0: [ 80  85 109  92 100 115 170 164 159 131 110  99]
1: [104 113  83 134 111 119 183  85  96  90 114 119]
2: [ 74  86 100 168 124 103  90 154 153 191  85  87]
3: [141 173 223 144 116 115 118 111 179 255 255 201]
4: [ 67  97  82 117 149 132 101 102 139 128 113 122]
5: [125 157 188 140 148 125 108 201  60  33  63  95]
6: [134 121 162 207 167 173 143 255 108 114 119 124]
7: [153 138 125 126 152 135 125  49  76  92 140 128]
8: [137 113 134 155 111  99 105 139 140 107 102 110]
9: [154 129 125  92 102 102 111 116 149 170 181 150]
10: [138 127 154 148 133 110 167  89  91  60  79  70]
11: [141 105 105 172 156 143 207 156 159 132 149 160]
12: [121 193 200 127 126 101  92 108 122  95  76  72]
13: [103  90 137 134 145 118 181 184 134 103 101  73]

[128 136 188  89  92 106 124 127 136 110 126 118] 8 12 9 0 10
[130 119 132 150 156 142 170 123 158  96 122 113] 11 13 8 1 10
[169 168 117 110 122 118  85  81  95  90  87 153] 7 8 12 10 1
[117 125 104  82  87 132 101 120 140 124  96  76] 8 0 4 1 9
[ 71  92  62 147 119 131 138 109  57  86 102 114] 1 4 7 10 8
[117 134 120 161 116 119 167 117 115 102  89 113] 1 8 10 13 0
[ 98 118 129 126 159 196 150 146 171 190 181 128] 11 9 4 0 13
[152 144 142 108  84  82  80 100 136 113 129 121] 8 9 12 7 4
[137 120  85  76  98 162 140 105  93  80 129 154] 1 7 4 9 8
[ 84 131 134 163 134  96 104 126 165 161  93  88] 2 8 4 0 13
[146 163  97 105  89 107  95 255 171 159 116 140] 8 9 0 2 13
[106 154 150  65  62  98 101 255 138 115  79  84] 0 8 13 5 12
[151 145 143 147 110  80 123  86 131 119 122 118] 8 7 9 10 12
[115 117 141 151 111 101  89 114 166 199 137  74] 2 8 9 4 0
[147 188 143 137 141 148 139 106 135 130 136 133] 7 8 9 12 11
[124 155 135 146 157 159 141 123 141 117 141 152] 11 8 7 4 9
[139 121  99 141 109 121  91  95 135 194 210 166] 9 4 8 7 3
[139 166 197 129 110  98 119 127 143 138 156 172] 9 8 12 7 3
[113 101 146 111 135 145 118  72  48  41  74 100] 10 7 1 5 8
[193 214 182 113 117  89 106 144 186 223 125 120] 9 12 3 8 2
[101 147 165 125 127 108  97 114 157 230 147 120] 9 2 8 4 3
[150 130  90  96 148 148 124  97 141 141 179 175] 9 7 4 11 1
[105 106 131 173 189 177 136 115 133  83 116 140] 4 11 8 7 1
[163 129 130  74 104 121 191 130 102  84 113 137] 1 10 7 0 8
